One turn sends every row of this set to another row. A few are shown first. Where does it send the rows asked after them?
navil: [-1 -3 -3 1 11 5 -2 -12 1 -7 -7 6 17 3 7 -13 -5 -1 -1 16 2 -10 -5]
bozu: [-12 20 1 3 6 -9 2 11 10 4 -9 -3 4 -8 -4 0 2 10 -7 4 -2 1 -7]
fisif: [-3 2 5 -11 0 3 15 6 6 -8 -10 10 8 1 -2 9 9 -3 7 -2 1 14 -4]
nota: [11 -15 -5 4 -10 -6 -16 4 -2 3 -9 7 3 7 0 12 2 0 5 11 -8 2 13]
komu: [-12 22 5 2 6 -5 -1 12 11 1 -3 0 3 -8 1 0 0 8 -2 1 -2 4 -12]
nizub: [-5 -21 -1 4 12 0 11 4 6 7 5 -4 2 -1 13 -1 3 4 3 0 -1 -7 -12]
sud: [-12 19 7 -2 5 -5 -4 12 10 1 -1 2 -1 -9 4 -3 0 2 0 -1 -1 10 -9]
rakat: [5 -12 -4 7 -13 -10 -14 -3 1 1 -8 5 5 8 2 12 0 4 0 14 -6 -7 11]
Nonaf: [3 -2 -7 11 0 1 -9 -5 -9 0 2 -8 -5 -5 -3 -5 5 16 -7 10 -3 -11 16]
losa: [-3 3 -1 2 -16 -15 -16 -2 2 9 8 7 1 -3 -4 15 2 8 7 2 -5 3 -7]
zaz: [3 -2 -3 -1 -4 8 -14 -9 -2 1 -1 -10 2 0 -1 -4 3 8 -2 8 2 3 22]
dit: [6 -1 -2 7 3 5 -7 -6 2 -7 12 -6 7 -6 -4 0 9 17 3 10 2 -12 5]
tiv: [-3 6 1 -1 -13 -10 -14 2 -4 22 5 9 1 0 -4 7 -3 6 0 4 -2 -6 7]
sidum: [-2 -9 5 2 15 13 -5 -1 -4 1 -3 7 2 -2 7 -13 -9 -3 4 6 -4 -15 -6]
lofi: [0 4 1 4 -12 -11 -14 2 1 14 4 7 -2 -3 -7 16 2 12 8 3 -5 -5 -5]
riri: [4 -2 -15 7 11 -5 -1 -12 -4 -7 -13 3 8 0 8 -10 2 -1 -2 15 -3 1 -4]
tof: [8 1 0 10 1 3 -14 1 -7 -14 16 1 -2 -8 -2 -4 6 10 7 5 -4 -7 -2]
gipo: [-1 7 0 1 -17 -15 -15 -2 -1 10 9 11 0 0 3 8 1 2 4 1 -3 3 -2]
Vimom: [7 0 -2 1 -3 6 -19 -2 -12 -7 4 -5 -7 0 4 -8 2 1 2 1 -4 7 16]
kuluk: [2 4 1 0 8 0 19 14 -4 -5 -6 16 -5 -5 0 7 8 0 4 -2 -5 1 -8]
sipur: [2 -13 -2 9 -11 -9 -11 -5 6 1 -1 8 5 7 6 11 0 4 1 15 -4 -16 7]
lif: [-5 -9 2 -3 2 -3 2 -5 -2 0 -21 -8 7 16 7 -6 -5 0 -6 3 -7 -6 -4]
kini: [-6 -11 8 -3 10 -8 10 -4 3 -9 9 -8 3 -6 -2 -4 -2 -11 3 1 3 1 -12]
bedi: [-7 -12 2 -2 9 -10 11 -9 0 -1 -10 -17 0 -1 -10 1 -2 0 -5 7 0 0 -4]
Vanak: [11 -15 -1 1 -7 -3 -18 11 -2 4 3 10 2 3 2 10 2 -5 12 8 -6 1 11]
bof: [-12 18 5 -4 4 -3 -4 12 8 7 -5 0 -3 -7 5 -4 -1 -1 -3 -2 -1 16 -1]
lozoz: [6 -16 -10 3 17 11 -4 -1 -2 3 -10 -2 -8 -9 5 1 4 1 8 4 -9 11 -1]
fes: [-12 17 -1 -3 5 -6 -1 12 6 13 -10 -3 0 -9 1 -2 0 3 -7 2 -1 14 3]
Gosi: [-4 1 2 -2 -11 -11 -12 4 -2 19 5 5 2 -3 -11 11 -2 11 4 3 -4 -7 2]
Vulin: [14 4 0 -1 4 0 -2 -2 -2 1 -23 2 9 16 7 -2 2 -8 3 7 -4 7 -1]
tam: [-1 -6 8 8 8 6 6 -7 9 10 -11 -1 -1 10 17 0 -1 6 -3 6 -1 -13 -5]
milad: [-3 7 2 -4 -1 -1 12 5 -5 -8 -19 15 -7 4 8 2 4 -5 -4 -3 -4 10 0]
Fifem: [10 7 7 11 15 -3 10 -13 7 1 -4 -1 -7 -3 5 6 0 -3 2 10 6 -7 -10]
Karit: [-9 -3 5 -5 5 5 24 7 8 2 -5 10 8 -4 -2 9 7 5 1 2 6 -1 1]
zak: [6 -16 3 4 -6 -2 -14 11 1 4 11 14 3 1 6 10 0 -3 12 8 -3 -7 6]
lagi: [16 8 11 1 15 3 2 -3 -2 4 0 5 -8 -2 6 -2 -4 -15 7 5 7 6 -3]
Fof: [14 7 6 3 13 0 4 -9 -1 10 -19 -7 -9 1 -1 5 -3 -7 -2 7 3 2 5]
nog: [6 -10 -17 3 13 2 -3 -10 5 -3 -12 -3 7 -3 5 2 9 1 6 13 -3 15 1]
Gavab: [14 -7 -2 5 18 3 7 9 5 9 5 5 3 0 13 4 7 -4 12 3 0 5 -7]
tuz: [-1 -17 4 -3 17 20 -7 -1 4 5 -5 1 0 -5 3 -4 -3 1 11 4 -4 -2 -2]
zumi: [-5 6 -1 -3 -17 -13 -15 -2 -3 17 9 8 4 1 0 6 -3 1 0 3 0 2 6]
bofam: [8 2 4 -1 -3 9 -20 -3 1 -11 13 -2 5 -1 0 -4 5 4 9 2 0 6 6]
Zake: [2 -16 3 7 -8 -6 -11 2 4 3 12 12 4 2 8 9 0 3 5 12 -4 -16 4]
loz: [-12 3 5 -11 -3 3 17 -3 7 0 -15 7 5 5 6 4 5 -1 -5 0 5 6 7]
tenek: [-2 -11 7 -12 9 -5 5 -1 -4 1 -6 -12 0 -2 -6 -5 -5 -15 2 0 2 11 1]
det: [9 -11 -9 -5 8 -6 3 11 -6 0 -6 -1 10 6 4 -5 5 -9 9 0 -5 15 -7]
sav: [-12 19 -2 0 8 -8 3 10 7 10 -11 -6 2 -10 -3 0 2 7 -8 5 0 6 0]
ret: [-8 2 2 2 2 0 21 4 -4 2 -12 14 -6 -3 8 2 4 2 -8 0 0 -5 4]

fes -> sav
Karit -> kuluk
lofi -> losa
And these:
lagi -> tenek
lif -> tam
nota -> rakat
zaz -> Nonaf
lozoz -> nog

One turn sends every row of this set to another row. A few are shown first. Where does it send the rows asked after them?
kogof: [15 13 14 -3 7 -11 -13 0 3 8 1 -22 10 -1 -5 16 -15 -9 16 11 10 -3 11 12 -5 2 -1 -4 -3 0 -5]
kesa: [2 1 12 -17 3 -12 0 10 -13 -3 10 -12 -3 -18 6 14 0 -22 20 -1 16 10 7 -18 -11 -10 2 11 10 0 5]
rur: [11 25 11 2 7 -16 -1 14 -7 4 10 -7 4 -12 -12 13 -16 -26 8 -9 3 6 11 1 -4 7 -10 -5 3 -9 0]
nugup: [3 6 13 -6 -6 -7 10 13 -16 -3 2 -5 16 -13 -12 8 -18 -2 16 3 13 9 2 -7 0 -3 0 0 16 5 4]
sar: [5 1 4 -8 -6 -2 1 17 -11 1 13 -24 4 -9 -5 17 7 -13 25 9 13 7 23 4 -10 8 12 -3 -1 9 18]
besis: [9 13 11 -3 -7 -6 15 3 2 4 15 -30 -2 -14 -8 2 1 -23 23 7 0 5 7 -1 -24 8 -1 -14 6 0 11]
rivu: [1 6 17 -1 11 -12 17 17 0 -7 3 -11 -1 -11 -10 -2 -7 -7 5 2 10 11 -1 -6 -11 -1 16 -2 -9 13 3]
Semo: [5 16 2 -3 10 -12 -9 12 -6 7 10 -13 -3 -2 15 6 -20 -10 18 20 12 2 9 -12 -17 -4 -10 -6 0 2 3]
vezup: [-3 -11 7 -11 13 -5 3 14 -6 6 30 -17 -2 -23 -8 4 1 -8 16 5 -3 4 10 -1 -4 17 4 1 4 -2 -4]
nide: [0 2 21 -1 14 -9 14 17 -2 -5 7 -8 1 -8 -10 -4 0 -5 2 4 13 13 2 -4 -6 -3 11 -1 -8 11 2]
tuga: [1 -16 -7 5 8 -2 2 -1 -13 5 22 -6 5 -15 3 8 -16 -17 17 2 9 -1 15 -3 -10 13 -9 1 -9 6 1]
Lefuz: [17 5 5 -7 -9 -7 -14 7 9 6 13 -11 8 -8 -2 0 -2 -13 22 0 -6 -7 12 -18 -3 4 -2 -5 -13 -4 -4]
Rogif: [4 -7 6 -1 11 -8 -3 6 1 9 23 -11 15 -22 1 0 -3 -12 22 -4 1 3 11 -1 3 1 -6 1 -15 12 -13]
koto: [16 -12 6 -3 -8 -1 4 -2 -2 5 11 -7 10 -16 6 -5 -11 -15 15 -13 2 -3 13 -7 1 8 -11 -3 -6 11 6]
kod: [9 12 10 0 -7 -1 8 3 -1 4 12 -30 -1 -14 -12 -3 3 -24 22 2 -3 3 11 0 -20 8 -3 -12 7 -2 14]
dobu: [7 -4 6 -7 0 5 3 6 -4 0 6 7 7 -12 6 5 -20 -20 -5 6 9 2 12 -8 -16 11 -2 2 4 7 -4]
kar: [5 21 4 -5 10 -15 -1 10 -1 5 9 -16 -5 -4 13 6 -21 -7 18 23 10 3 9 -14 -13 0 -9 -5 -4 3 5]
gal: [19 0 10 -13 5 -10 -3 14 -6 7 2 -21 1 -2 -6 6 7 -17 12 10 12 19 6 2 -9 19 -4 6 -16 -2 6]

dobu -> Lefuz
rur -> gal
sar -> nugup
And these:
besis -> rivu
nide -> Semo
Rogif -> tuga

One turn sends every row of this set to another row. A few are shown first. Where does it send the rows asked after them?
rozis: [3 2 -13 -16 3 9 4 2 2 -5 17 -1 -1 8 -2 5 4 -6 -6 -3]
Zopig: [2 -2 20 1 0 3 -3 6 1 -7 -3 15 -3 -2 -1 -10 -4 3 6 -2]
Zup: [-2 -3 -23 -5 -6 -18 -1 -1 -5 -11 -1 7 7 12 -5 8 2 9 1 0]
Puv: [9 -6 11 11 4 2 -5 1 -2 0 2 9 6 -11 -4 -4 -5 -8 9 10]
kanef: [-7 6 -18 -6 14 2 -7 5 2 -4 2 6 -4 4 -6 -1 -9 3 5 -6]
sufa: [-2 -2 -22 2 -2 -11 1 1 11 -6 -14 -5 1 6 -7 13 1 -1 4 -3]
Vavas: [4 -13 14 2 -13 2 -3 3 -2 -4 -2 0 12 11 3 16 -3 10 4 4]
sozus: [4 -11 -12 -10 -14 -1 -4 2 15 1 -8 2 12 -7 -4 -11 1 0 4 -4]
nefom: [2 -4 22 -2 -4 -1 -5 8 -1 -12 -9 3 5 4 -7 12 -6 10 8 -5]
Gim: [-1 1 -17 -11 3 -18 3 -10 -5 -3 3 -6 4 5 -4 14 9 8 -3 -2]
tifa: [3 -8 24 -7 -3 2 -2 2 0 -7 -2 3 8 2 -7 17 2 4 5 -10]
sos: [6 -4 24 -7 -6 4 2 6 -1 -11 -4 2 1 2 -2 16 2 5 1 -5]
Mafi: [0 -5 21 -2 0 1 -4 5 -1 -10 -10 10 0 -2 -3 14 -3 5 6 -9]
pafe: [-4 -8 0 3 2 -9 12 3 -2 -10 -3 2 5 -4 -2 -23 3 -3 6 4]
tek: [5 -3 -20 -3 -8 -8 6 -1 11 -6 -6 -10 3 7 -4 16 7 -4 -1 -1]
lek: [5 -3 -25 3 10 -6 -3 2 -13 -8 8 4 3 3 -2 3 -3 1 2 -6]
luk: [-1 -6 4 -3 3 -9 15 -1 -1 -7 2 -9 7 -4 -5 -20 7 -3 4 6]
fop: [10 -4 15 5 6 1 -3 -2 -1 3 6 -3 11 -10 -10 -2 -2 -6 10 11]
rivi: [12 -4 12 11 -1 0 -5 5 0 -4 2 3 8 -5 -8 -6 -7 -3 11 16]
zisev: [8 -6 -11 -9 -19 1 0 5 12 -3 -10 2 3 -5 1 -11 2 1 -1 1]
Noz: [-5 -9 0 3 3 -9 10 2 -1 -9 -2 0 9 -3 -6 -23 2 -2 10 4]
giv: [9 1 26 -8 -2 5 3 3 4 -5 5 -2 1 2 -4 -5 2 3 3 1]
Bosim: [5 0 -7 -15 -8 -5 -2 2 14 2 -12 -14 6 -9 -7 -9 2 7 2 1]
Zik: [2 -5 -20 -2 -6 -8 6 -3 11 -3 -6 -8 3 6 -4 17 8 -6 -1 -5]
danog: [2 -2 16 3 -3 -3 -3 1 -4 -3 -11 -4 -1 0 7 17 -4 15 1 3]
zoza: [0 -3 21 0 0 1 -7 6 4 -6 -2 9 6 4 -9 -10 -7 6 14 -1]
siv: [-4 -6 15 2 2 -4 -8 -3 -2 4 -9 -4 7 0 1 18 -5 14 7 -2]
Tar: [0 0 -22 3 -4 -11 2 1 10 -7 -14 -4 -2 5 -3 14 1 -1 1 -3]
zoli: [1 4 -17 -11 0 -18 5 -7 -6 -5 3 -6 0 7 -3 13 8 9 -6 1]
fisol: [4 -3 25 -8 4 4 0 -3 5 1 7 2 5 -3 -5 -3 4 0 6 -6]
Netuf: [10 1 -20 -2 11 -5 4 -1 -14 -7 12 -8 0 3 -1 6 2 1 -3 -1]
fetop: [4 -1 -7 -13 -4 -4 0 -2 13 6 -13 -7 -1 -16 -1 -7 5 2 -1 -3]
muso: [-3 -7 4 -3 5 -8 15 -4 -1 -4 2 -6 7 -8 -4 -19 8 -5 5 2]
lubig: [7 -1 -24 3 7 -6 -2 5 -13 -11 8 -1 5 8 -5 2 -5 5 3 0]
tul: [14 -1 15 7 4 2 0 0 -2 -1 4 -2 3 -11 -4 -2 -1 -7 3 15]
nafo: [2 -15 14 3 -9 3 -2 -3 -3 0 -3 8 6 3 8 18 0 5 0 -3]
Sokem: [-2 -3 -23 -4 -4 -16 0 -2 -6 -9 -2 11 2 9 -1 9 5 6 -1 -2]
zedu: [-4 10 -17 -6 10 2 -6 9 2 -9 1 2 -6 7 -6 -2 -10 6 2 0]
zasu: [7 -2 -20 -3 12 -6 0 -2 -11 -5 13 -10 7 4 -6 7 1 2 1 -4]
punip: [2 0 -13 -15 3 8 0 1 4 -5 18 -5 6 11 -7 3 3 -3 -1 -3]

Tar -> Zik
nafo -> siv
Bosim -> zisev
And these:
fisol -> zoza
Zup -> zoli
lubig -> Netuf
zedu -> rozis
luk -> pafe
rivi -> tul
tifa -> nefom

